Each named move below is a turn or a mirror, shown by a few rows before and after it. Which moves, in which order, take the first row of each later pair to the second? The first pair is answered.
Lemuf:
[-0.953,  2.136, -0.611, -1.079,  1.956,  1.228, -0.710, -0.253, -0.991,
 -0.381,  0.028, -0.618,  0.515,  1.451,  1.008,  0.044] -> [ 0.916, -0.489, -2.302, -0.575,  0.139,  0.314,  1.232,  0.991, -0.151,
  0.117, -1.638, -1.313,  1.009,  1.274,  1.059, -0.379]
[-0.729,  1.672,  0.350,  1.122,  0.448,  0.714, -2.072,  0.518, -0.039,
 -0.392,  2.200,  0.616, -1.437,  0.254, -0.431,  0.182] -> [ 1.438, -1.360, -1.588,  1.732, -1.612, -0.307,  0.057,  1.964,  0.995,
  0.045,  0.264, -0.251, -0.885,  0.073, -0.248, -0.301]
[ 0.278,  0.737, -1.143, -0.583, -0.271,  0.086, -0.223, -0.500,  0.410,
  1.434,  0.217, -0.930, -0.338,  1.768,  1.394,  1.257] -> [ 0.323,  0.678, -1.084, -0.559, -0.203,  0.132, -0.210, -0.521,  0.398,
  1.407,  0.219, -0.865, -0.359,  1.772,  1.387,  1.317]
mafe:
[ 1.040,  0.346, -0.301, -2.220,  1.567,  1.295, -1.329, -2.231, -2.383,
  0.005,  0.840, -1.342,  0.282,  2.592, -1.102,  0.055] -> [ 1.577,  0.053, -0.803, -2.666,  1.563,  1.198, -1.077, -1.614, -1.738,
  0.075,  0.379, -1.528,  0.630,  2.999, -0.615,  0.443]
[-0.805,  2.791,  2.527,  2.738, -0.571,  1.121, -0.583, -3.713, -1.848,
  0.435,  0.114,  0.769, -0.283, -2.311, -1.781, -0.238] -> [ 2.994,  0.723, -1.902, -0.186,  0.013, -0.186,  1.734,  0.385,  2.214,
  0.972, -3.424, -0.857,  2.330,  0.214,  2.285,  2.449]
[-0.937, -2.113, -1.187, -2.408,  2.317,  1.143,  0.961, -0.604, -0.337,
 -0.349,  0.243, -1.669,  3.499,  0.988,  0.839, -1.709] -> [-2.215, -1.347,  0.269, -1.496,  2.116,  1.609,  0.287, -1.975, -1.610,
 -0.538,  1.449, -1.227,  2.628,  0.081, -0.583, -2.674]
[ 0.756,  0.412,  0.473, -1.880,  0.765, -2.863,  1.194, -3.016, -0.102,
  0.544,  1.178, -0.069, -2.335,  0.311, -0.063,  1.382] -> [ 1.060,  0.186,  0.135, -2.118,  0.801, -3.005,  1.424, -2.702,  0.285,
  0.570,  0.831, -0.218, -2.108,  0.492,  0.331,  1.637]
sabeg:
[ 2.952, -0.277,  1.114, -3.021, -0.097,  0.538, -1.083,  0.166,  0.532,
 -0.533,  0.000, -0.973, -1.526,  1.538,  1.572,  2.006] -> [ 2.183, -0.250,  2.495,  0.017, -2.096,  0.685, -1.720, -0.090, -0.429,
 -0.372,  1.141,  0.329, -3.439, -0.606, -0.117,  0.710]
[ 0.028,  1.289,  1.053,  1.353,  0.538,  0.697, -0.477, -0.188, -0.212,
  0.309,  0.935,  0.185, -0.619,  0.178,  0.227,  0.975] -> [-0.030,  1.207,  0.531,  1.523,  0.824,  0.886, -0.362, -0.138, -0.530,
  0.434,  0.551, -0.392,  0.209,  0.808,  0.450,  0.647]
[-0.930,  0.526,  1.435,  0.829, -1.037,  0.004,  0.323, -1.100, -1.995,
  0.158,  1.461,  1.120, -0.155, -0.933, -2.271, -2.101] -> [-0.735,  0.507, -0.318, -0.223,  0.408,  0.529,  0.817, -0.907, -2.312,
  0.364,  0.059, -0.632,  2.537,  1.633, -1.048, -2.207]
[ 0.727, -1.346, -1.038, -0.923,  0.157,  0.213,  2.010,  0.155,  0.396,
 -0.911, -1.080, -1.563,  0.538,  0.733, -0.345,  1.447] -> [ 0.733, -1.142,  0.150, -0.791, -0.608, -0.235,  1.710,  0.083,  0.980,
 -1.185, -0.180, -0.501, -1.331, -0.853, -0.979,  1.861]
zoze:
[-0.269,  0.934,  1.737, -1.383,  1.204, -0.346, -0.320, -1.588,  0.080,
 -0.660,  0.727, -1.141,  0.085, -1.162, -0.189,  0.774] -> [ 1.327,  0.785, -0.840,  1.122,  1.206,  0.526, -1.333,  0.060, -1.142,
  0.552,  1.044, -0.628, -0.491,  1.124, -0.804, -0.937]
[-2.215,  2.096,  1.575,  0.026,  0.913,  0.360, -0.614,  0.348,  0.647,
 -0.542,  0.161,  0.344,  1.187, -1.193,  2.002,  2.418] -> [ 0.350,  1.002, -1.518,  3.037,  0.080,  0.808, -1.237,  2.728, -0.227,
  0.917,  0.418,  1.107, -0.187,  0.986,  0.953,  0.472]
[ 1.273, -1.985, -0.712,  0.278, -1.452, -0.819,  1.625,  0.101,  0.145,
 -0.048, -1.615, -0.320,  1.019,  0.240, -1.194, -1.089] -> [-0.931, -0.532,  0.820, -1.065, -0.147, -0.455,  1.307, -1.516, -0.221,
 -0.688, -1.599, -1.017,  2.613,  0.038, -0.229, -0.340]
[-0.842,  0.735,  0.344,  1.008, -0.519,  0.527, -0.251, -0.048, -0.875,
 -0.155,  0.644,  0.333, -0.445, -0.053, -0.542, -0.334] -> [-0.368,  0.074,  0.508,  0.767, -1.113,  0.126,  0.243,  0.093, -0.370,
 -0.206,  0.542,  0.573, -1.044, -0.657, -0.728, -0.104]
ziz:
[-0.408, -0.627,  1.478,  0.258, -0.967, -0.145,  0.162, -1.658, -1.361,
 -0.331,  0.361,  0.659, -1.548, -1.452, -1.532, -0.848] -> [ 0.270, -1.939, -0.446,  1.127, -1.471, -0.175,  1.198, -0.467, -1.405,
  0.229, -1.326, -0.503,  0.480, -0.566, -0.614, -1.518]
[ 1.162, -1.773, -0.465, -2.244, -2.039, -0.554,  1.525,  0.135,  1.047,
 -0.100, -2.618, -2.632,  3.151, -0.610,  2.322,  0.531] -> [ 0.158,  2.143, -0.023,  0.886, -1.339,  0.679, -1.890,  2.974,  1.707,
  0.632, -0.663,  0.379,  0.990, -1.177,  4.138,  2.185]
[-0.347, -0.252, -0.370,  0.632,  0.023, -0.584,  0.146, -0.351, -1.186,
  0.908, -0.334,  0.509, -0.433, -0.243, -0.198, -0.526] -> [-0.434, -0.121, -0.267,  0.626,  0.039, -0.570,  0.091, -0.308, -1.242,
  0.957, -0.247,  0.639, -0.503, -0.269, -0.232, -0.503]
[ 3.129, -0.205,  1.400, -1.765,  0.781,  0.853,  0.681,  0.783,  1.268,
 -0.383,  1.549,  0.394, -1.453, -1.149, -0.021,  1.499] -> [ 3.595, -1.485,  0.243, -1.717,  0.316,  0.723,  1.917,  0.990,  1.174,
 -0.205,  0.260, -0.769, -0.018, -0.459,  0.185,  0.868]

Each pair is two moves apart.
[ 0.527, -0.070,  0.200,  1.657, -1.511,  0.517,  0.990, -3.517, -0.975,
 -0.685,  0.160, -1.591, -0.565,  2.108, -2.604, -1.679] -> [ 0.723, -0.645,  0.925,  0.895, -2.110, -0.210,  1.539, -3.650, -0.119,
 -0.982,  0.026, -1.382, -1.259,  0.877, -2.688, -1.040]
Lemuf zoze
[-0.228, -0.624,  0.401, -1.314, -0.486, -0.732,  0.687, -1.904, -0.594,
 -0.561,  1.092, -0.326, -0.126, -0.420, -0.764, -0.157] -> [-0.034, -0.002, -1.472,  0.702, -0.019,  0.304, -0.183, -0.557, -1.561,
  0.382,  0.813, -0.452,  0.843,  1.446, -0.078, -0.989]
zoze ziz
[ 2.640, -2.273,  0.170, -4.551, -0.273, -1.555,  2.080, -1.216,  0.516,
 -1.255,  0.508,  0.426, -1.489, -0.285, -2.090,  1.055] -> [ 0.943,  1.201, -0.714, -2.597,  2.803,  1.061, -1.375, -1.470, -2.552,
 -0.585,  2.280,  0.856, -0.653,  3.189, -2.186, -0.396]
Lemuf zoze
[-2.528,  0.894,  1.505,  0.223,  0.261, -0.191,  0.126, -0.675,  0.833,
 -0.256,  0.250,  0.925,  1.286,  0.278,  3.328,  1.333] -> [-0.805,  0.194, -0.519,  3.387, -0.685,  0.476, -0.725,  0.734, -0.633,
  0.945,  1.096,  1.952, -0.392,  1.530,  1.598, -0.842]
zoze mafe
[-0.365,  0.289,  1.707, -1.029, -0.102,  0.481, -0.393, -0.822,  0.390,
 -0.513,  0.417,  0.667, -0.118, -0.755,  0.129,  0.533] -> [ 0.391, -0.139,  0.569, -0.579,  0.252,  0.867, -0.593, -1.083, -0.934,
 -0.058,  0.663,  0.294, -0.117,  0.839, -0.957, -0.860]
zoze ziz
[-0.013,  0.175, -1.555,  0.594,  0.940,  0.747,  0.259,  0.362, -0.805,
  0.317, -1.633, -0.730,  2.210,  0.925,  0.465, -0.498] -> [ 1.836, -1.371, -1.595,  0.624, -0.940, -0.516,  0.972,  1.225,  0.574,
  0.415, -1.321,  0.389, -0.283, -0.640, -0.484, -0.191]
Lemuf zoze
[-1.023,  3.137,  0.333, -0.195,  0.536,  0.867, -2.185,  0.283,  0.773,
 -0.351,  0.063,  0.500, -1.381,  0.372,  0.192,  0.320] -> [ 0.859,  1.681, -1.081, -0.458, -0.203,  0.165, -1.330,  1.785,  2.091,
 -0.012, -0.792,  0.503, -1.759,  0.544,  0.702,  0.845]
mafe zoze
[ 0.283, -0.316,  1.821,  0.935, -0.035, -0.658,  0.436, -1.368, -0.766,
 -0.673, -1.556,  0.969, -2.545, -0.896, -0.989, -0.077] -> [ 1.111, -1.428,  0.010,  0.407,  0.132, -0.650,  1.576, -0.644, -0.553,
 -0.410, -3.331, -0.487, -0.351,  0.567,  0.034, -0.227]
ziz sabeg
[ 0.365, -0.841, -0.733,  1.494, -1.251,  0.138,  0.883,  0.639, -0.146,
  0.186, -1.481, -0.215,  0.911,  0.253, -0.033, -0.691] -> [-1.119,  0.605,  0.721,  1.753, -0.542,  0.709, -0.449, -0.600, -1.245,
 -0.057, -0.182,  0.430,  0.365, -0.103, -0.752, -0.963]
mafe Lemuf
[ 1.451, -0.213, -0.835, -1.761,  1.458,  0.211,  0.177, -0.907, -0.757,
  0.452, -0.370, -0.123,  0.232,  2.366, -0.633, -0.376] -> [ 1.668, -1.171, -0.779, -0.879,  0.413,  0.035,  0.765, -1.072, -0.992,
  0.531, -0.557, -0.150, -0.011,  1.860, -1.304, -1.116]
mafe Lemuf
[ 0.925, -1.422, -0.152, -2.057, -0.404, -1.753,  1.641, -0.570,  2.270,
 -1.022, -0.633,  0.366,  1.161, -1.209,  1.751,  0.275] -> [-1.545,  0.851,  2.180,  0.497, -0.305, -0.528, -0.663, -1.875,  0.196,
 -0.970,  1.592,  1.834, -0.263, -2.427,  0.409, -0.761]
Lemuf sabeg
[-2.593,  3.014,  0.855,  0.506,  1.654,  0.263, -1.848,  0.274,  0.084,
 -0.325,  0.215,  0.405,  1.542,  0.513,  2.212,  0.462] -> [ 0.840,  0.142,  1.135, -0.631, -0.434, -1.559, -1.030, -0.300,  0.714,
 -0.456,  1.954,  2.014, -3.561, -0.828, -1.640, -0.390]
zoze ziz
[ 3.342, -1.318, -2.131,  0.129,  1.455, -0.111, -0.799,  0.765, -1.267,
  0.814,  1.756,  1.301, -2.098,  1.906, -1.242, -1.267] -> [ 0.099,  1.372, -0.468, -1.246,  3.850,  0.965, -1.762, -1.335, -2.347,
  0.021,  1.852,  0.403,  0.479,  2.500, -0.079, -0.668]
zoze zoze
[ 1.029, -1.532, -1.365, -0.139, -0.629, -0.402,  0.742, -0.441, -0.819,
  0.685, -0.080, -0.373, -0.466, -1.039, -2.040, -1.753] -> [ 1.044, -0.100, -2.139,  1.674, -0.400,  0.127, -0.448,  1.814, -0.135,
  1.325,  0.104,  0.669, -0.647, -0.732, -0.538, -0.939]
mafe ziz
[ 0.363,  0.192, -0.407, -0.147,  0.541,  0.039, -0.050,  0.958,  1.414,
  0.157, -0.732,  0.239,  0.360,  0.630,  1.249,  0.982] -> [-0.094,  0.465,  0.717, -1.479,  1.127, -0.064, -0.266, -0.552,  0.996,
 -0.328,  0.060,  0.226, -0.238,  0.293,  0.376,  0.943]
Lemuf ziz
[ 0.809,  0.024, -1.873, -0.302,  1.001,  0.426,  1.585,  0.806,  0.321,
 -1.464, -1.130,  0.000,  2.912,  1.941,  1.292,  1.685] -> [ 0.024,  1.795,  0.849, -1.107,  1.131,  0.092,  0.042, -0.055,  1.074,
 -2.237,  1.225,  2.101, -0.289, -0.317,  0.408,  3.110]
Lemuf sabeg
[-0.077, -0.243,  0.323, -0.211,  0.532, -0.951,  1.476, -0.826,  1.259,
  0.231,  0.070, -0.239,  0.377, -0.859, -0.486,  0.996] -> [-0.274,  0.692,  0.210,  0.791,  0.628, -0.554,  0.668,  0.123,  1.534,
  0.567,  0.410,  0.530, -0.032, -0.892,  0.217,  1.371]
ziz ziz
[ 2.062, -3.775, -1.266, -1.607, -1.366,  0.044,  0.515,  1.254,  1.692,
 -0.189, -1.780, -1.451, -0.261, -1.396, -0.048,  0.488] -> [-0.823, -1.603, -0.401, -2.471,  0.877,  1.352, -0.083, -0.393,  0.342,
 -0.637, -2.191, -2.912,  2.941, -0.184,  1.322,  0.531]
zoze Lemuf
[-1.633,  1.199, -0.201,  1.675,  0.245, -0.080, -1.603,  1.522,  0.303,
 -0.802, -0.805,  1.460,  1.028, -0.237,  1.334,  0.141] -> [-1.834,  0.827,  0.606,  0.866, -0.139, -0.641, -0.928,  1.126,  0.962,
 -1.284, -1.033,  1.415,  0.867, -1.309,  1.505,  0.760]
zoze zoze
[ 2.125, -1.915, -0.924, -1.216,  0.207, -0.258,  0.888, -0.277, -0.588,
  1.289, -0.358, -0.372,  0.089,  0.751,  0.121, -2.217] -> [ 1.983,  0.114, -1.317,  0.003,  0.811,  0.303, -0.824,  1.733,  0.331,
  1.688,  0.315,  1.000, -0.603,  0.874,  1.832, -0.845]
ziz sabeg
[-0.982, -0.854, -0.343,  1.627, -1.586,  0.504,  1.606,  0.619, -0.253,
  0.745, -0.668, -0.446,  0.315, -1.622,  0.347,  0.144] -> [-1.973, -0.145,  0.580,  1.414, -0.906,  1.017,  1.046, -0.668, -1.310,
  0.543, -0.002, -0.553,  0.493, -1.405, -0.276, -0.271]
sabeg mafe
[-0.889,  0.570, -0.289,  0.645,  0.452,  0.116, -0.914, -0.168, -1.286,
  0.392,  0.350, -0.259,  0.974,  1.085, -0.508, -0.277] -> [-1.391,  0.314,  1.053, -0.817,  0.110, -0.690, -0.123, -0.951, -0.344,
 -0.244,  0.114, -0.413,  0.872, -0.514, -0.285,  0.699]
zoze zoze
[ 1.501,  0.154, -3.171, -0.480, -0.427,  0.466,  0.185, -1.289,  1.707,
  1.974, -0.567, -1.783,  0.682,  1.188, -0.637, -1.498] -> [ 0.699,  1.684, -0.852, -1.678,  0.276,  0.457, -1.262, -2.770,  1.675,
  1.272,  1.621, -0.323, -1.706,  0.015, -1.734, -0.732]
ziz ziz
[ 0.454, -0.247, -0.435, -2.819,  0.909, -0.460, -0.278, -1.451,  0.516,
 -0.506,  0.418, -0.069, -0.997,  1.997, -0.904,  0.349] -> [ 0.576, -0.197, -0.044, -1.289, -0.063, -0.511, -0.768, -1.089,  0.189,
 -0.210,  1.312,  0.998, -2.569,  1.234, -1.878, -0.216]
zoze sabeg
[-2.740, -0.033,  1.130,  1.092, -0.244,  1.138, -0.363,  0.277,  0.104,
 -0.302,  0.804, -0.384, -0.972,  0.820,  2.403, -0.667] -> [-2.364,  0.014,  1.099, -0.458,  0.432,  0.833, -0.280,  0.345,  0.980,
 -0.557,  0.737, -0.548, -0.942,  1.041,  2.934,  0.230]
sabeg sabeg
[-3.688,  0.563, -0.722,  1.373,  0.918, -1.533, -0.194, -0.640, -0.809,
  1.260, -0.067, -1.459,  3.277, -0.046,  1.434, -0.398] -> [-1.072, -2.002, -2.348,  2.335, -1.275, -2.536,  1.216,  1.160,  0.236,
  1.877, -0.719, -1.188,  1.894, -0.513,  0.758, -0.877]
Lemuf zoze
[ 0.436, -0.545,  0.878, -0.351, -0.545, -0.001, -0.024, -1.871, -1.444,
 -0.281,  1.438,  0.640, -2.463,  0.081, -2.690, -1.411] -> [ 0.417, -0.877, -0.697,  0.236, -0.147,  0.692,  0.374, -1.665, -2.410,
  0.178,  0.271, -0.740, -0.149,  1.799, -2.181, -2.513]
sabeg Lemuf
[ 1.384, -0.424, -1.422, -0.773,  0.635,  0.619, -0.098,  0.537,  0.097,
  0.469, -0.081, -0.272, -0.009,  2.358, -0.590, -0.422] -> [ 1.061,  0.660, -0.581, -0.197,  0.647,  0.745, -1.130,  0.898,  0.384,
  0.392,  1.026,  1.011, -1.532,  1.455, -0.675,  0.150]
ziz sabeg
[ 0.371,  0.010,  0.082,  2.917, -0.107, -0.292,  0.883, -0.234, -0.118,
  0.785, -1.351,  0.875, -0.765,  1.619, -1.647, -1.044] -> [ 0.054, -0.438,  1.415,  0.301, -0.298, -1.512,  2.256, -0.888,  1.831,
 -0.192, -2.300,  0.297, -0.124, -0.056, -0.497,  0.879]
zoze mafe
[ 2.035, -0.275, -1.853,  0.930, -0.605, -1.093, -0.548,  1.680, -0.252,
  0.731,  0.875,  0.359, -1.438,  0.418, -0.729, -0.039] -> [ 0.323, -0.403,  0.415, -1.665, -0.672, -2.127,  0.941, -0.094,  1.089,
 -0.467, -0.197, -0.748,  0.071, -1.731,  0.336,  1.635]
zoze Lemuf
[ 0.459, -0.876,  0.924,  0.581, -0.207, -0.686, -0.436,  1.484,  2.556,
  1.155,  0.012,  0.718, -2.430, -1.146,  0.059,  0.706] -> [-1.402,  1.033,  1.315, -0.685,  2.045,  0.232, -1.096,  0.648,  2.033,
  0.803, -0.362, -0.392,  0.234,  0.197,  1.661,  1.433]
zoze mafe
[-1.069, -0.020,  0.435,  0.765, -0.827, -0.525,  0.389, -0.066,  0.220,
 -0.418, -0.616, -0.773, -0.291, -1.488,  0.178, -0.018] -> [-1.318,  0.690, -0.379,  1.051,  0.165,  0.119, -0.099,  0.277, -0.339,
 -0.131, -0.743, -1.102,  0.748, -0.147,  0.786, -0.238]
mafe zoze
